[[118 133 122 120 119 121]
 [139 115 135 137 152 134]]
->
[[118 122 119]
 [139 135 152]]

[[125 122 129 130 125 122 130 130]
 [135 122 126 126 121 132 132 129]
 [128 130 129 127 127 129 131 125]
 [121 139 130 124 146 122 131 128]
 [124 119 137 129 120 133 116 128]
 [126 133 129 137 126 120 131 130]
 [131 113 126 129 124 129 126 125]
 [126 126 136 129 121 127 135 139]
 [127 122 122 122 128 127 130 127]
 [127 125 126 123 126 147 130 128]
 [141 149 106 129 134 139 132 136]
 [127 129 131 130 126 129 132 127]]
->
[[125 129 125 130]
 [135 126 121 132]
 [128 129 127 131]
 [121 130 146 131]
 [124 137 120 116]
 [126 129 126 131]
 [131 126 124 126]
 [126 136 121 135]
 [127 122 128 130]
 [127 126 126 130]
 [141 106 134 132]
 [127 131 126 132]]

[[148 118 123 127 131 107 140 120 133 137]
 [135 133 124 118 122 130 135 118 129 126]
 [135 153 143 121 130 127 134 135 125 120]]
->
[[148 123 131 140 133]
 [135 124 122 135 129]
 [135 143 130 134 125]]

[[128 142 144 114 156 109]
 [133 117 116 142 120 146]]
->
[[128 144 156]
 [133 116 120]]

[[123 140 106 117 121]
 [130 123 141 133 110]
 [104 138 138 122 147]
 [142 111 105 105 134]
 [146 128 108 120 148]
 [129 138 118 118 122]
 [105 130 152 106 128]
 [120 148 112 128 112]
 [115 104 143 125 144]
 [141 135 150 112 119]
 [129 149 123 147 143]]
->
[[123 106 121]
 [130 141 110]
 [104 138 147]
 [142 105 134]
 [146 108 148]
 [129 118 122]
 [105 152 128]
 [120 112 112]
 [115 143 144]
 [141 150 119]
 [129 123 143]]

[[136 127 129 126 125 126 131 129 123 124 128]
 [124 134 124 112 126 133 134 122 152 118 136]
 [127 128 127 127 129 128 128 128 129 128 128]
 [123 131 125 121 129 130 131 125 137 124 130]
 [124 131 122 118 129 128 137 125 132 118 129]
 [136 126 135 131 124 131 120 128 139 134 133]
 [137 127 128 125 124 125 134 129 120 121 127]]
->
[[136 129 125 131 123 128]
 [124 124 126 134 152 136]
 [127 127 129 128 129 128]
 [123 125 129 131 137 130]
 [124 122 129 137 132 129]
 [136 135 124 120 139 133]
 [137 128 124 134 120 127]]

[[131 130 126 114 133 135 127 117 136 123]
 [120 138 121 137 128 128 128 157 135 133]
 [133 135 139 121 124 127 117 125 129 124]
 [127 119 130 112 132 146 131 109 144 123]
 [121 125 117 122 136 136 131 126 133 127]
 [125 127 128 139 125 117 128 135 115 133]]
->
[[131 126 133 127 136]
 [120 121 128 128 135]
 [133 139 124 117 129]
 [127 130 132 131 144]
 [121 117 136 131 133]
 [125 128 125 128 115]]
---
[[142 133 148 144 107 145 128 143 137 125 154 104 112 135]
 [152 137 103 110 147 142 127 123 126 102 118 134 138 122]
 [124 145 117 151 139 119 111 144 140 116 137 140 122 131]
 [104 109 146 135 122 141 138 126 154 147 153 113 123 125]]
->
[[142 133 148 144 107 145 128 143 137 125 154 104 112 135]
 [124 145 117 151 139 119 111 144 140 116 137 140 122 131]]

[[131 107 106 143 102 157 122]
 [131 111 112 116 128 113 132]
 [126 113 115 134 126 134 127]
 [128 124 123 134 117 137 110]
 [137 112 115 114 120 111 141]
 [125 115 120 133 113 136 117]
 [117 154 141 141 142 139 110]
 [114 129 123 130 109 128 102]]
->
[[131 107 106 143 102 157 122]
 [126 113 115 134 126 134 127]
 [137 112 115 114 120 111 141]
 [117 154 141 141 142 139 110]]

[[149 147]
 [135 131]
 [141 143]
 [138 140]
 [113 117]
 [138 139]
 [110 130]
 [123 105]
 [127 104]
 [112 117]
 [148 145]
 [146 145]]
->
[[149 147]
 [141 143]
 [113 117]
 [110 130]
 [127 104]
 [148 145]]

[[123 128 134 136 125 123 129 129]
 [117 130 110 123 127 138 119 137]
 [137 123 137 122 136 145 131 129]
 [121 126 109 122 113 111 131 136]
 [119 120 111 128 128 127 120 134]
 [118 129 125 146 122 116 123 117]
 [119 124 131 117 131 138 130 134]
 [134 126 101 127 137 128 129 123]
 [130 123 127 121 125 142 124 131]
 [148 124 136 139 136 117 130 125]
 [127 123 134 125 127 122 123 130]]
->
[[123 128 134 136 125 123 129 129]
 [137 123 137 122 136 145 131 129]
 [119 120 111 128 128 127 120 134]
 [119 124 131 117 131 138 130 134]
 [130 123 127 121 125 142 124 131]
 [127 123 134 125 127 122 123 130]]

[[129 113 139 124 108]
 [112 134 112 138 138]
 [146 149 127 128 144]
 [103 139 114 141 135]
 [151 132 117 115 142]
 [122 125 115 130 136]]
->
[[129 113 139 124 108]
 [146 149 127 128 144]
 [151 132 117 115 142]]

[[116 132 117 132 118 120 136 120 114]
 [132 125 133 134 119 131 129 128 121]
 [125 139 114 109 138 113 101 124 123]]
->
[[116 132 117 132 118 120 136 120 114]
 [125 139 114 109 138 113 101 124 123]]
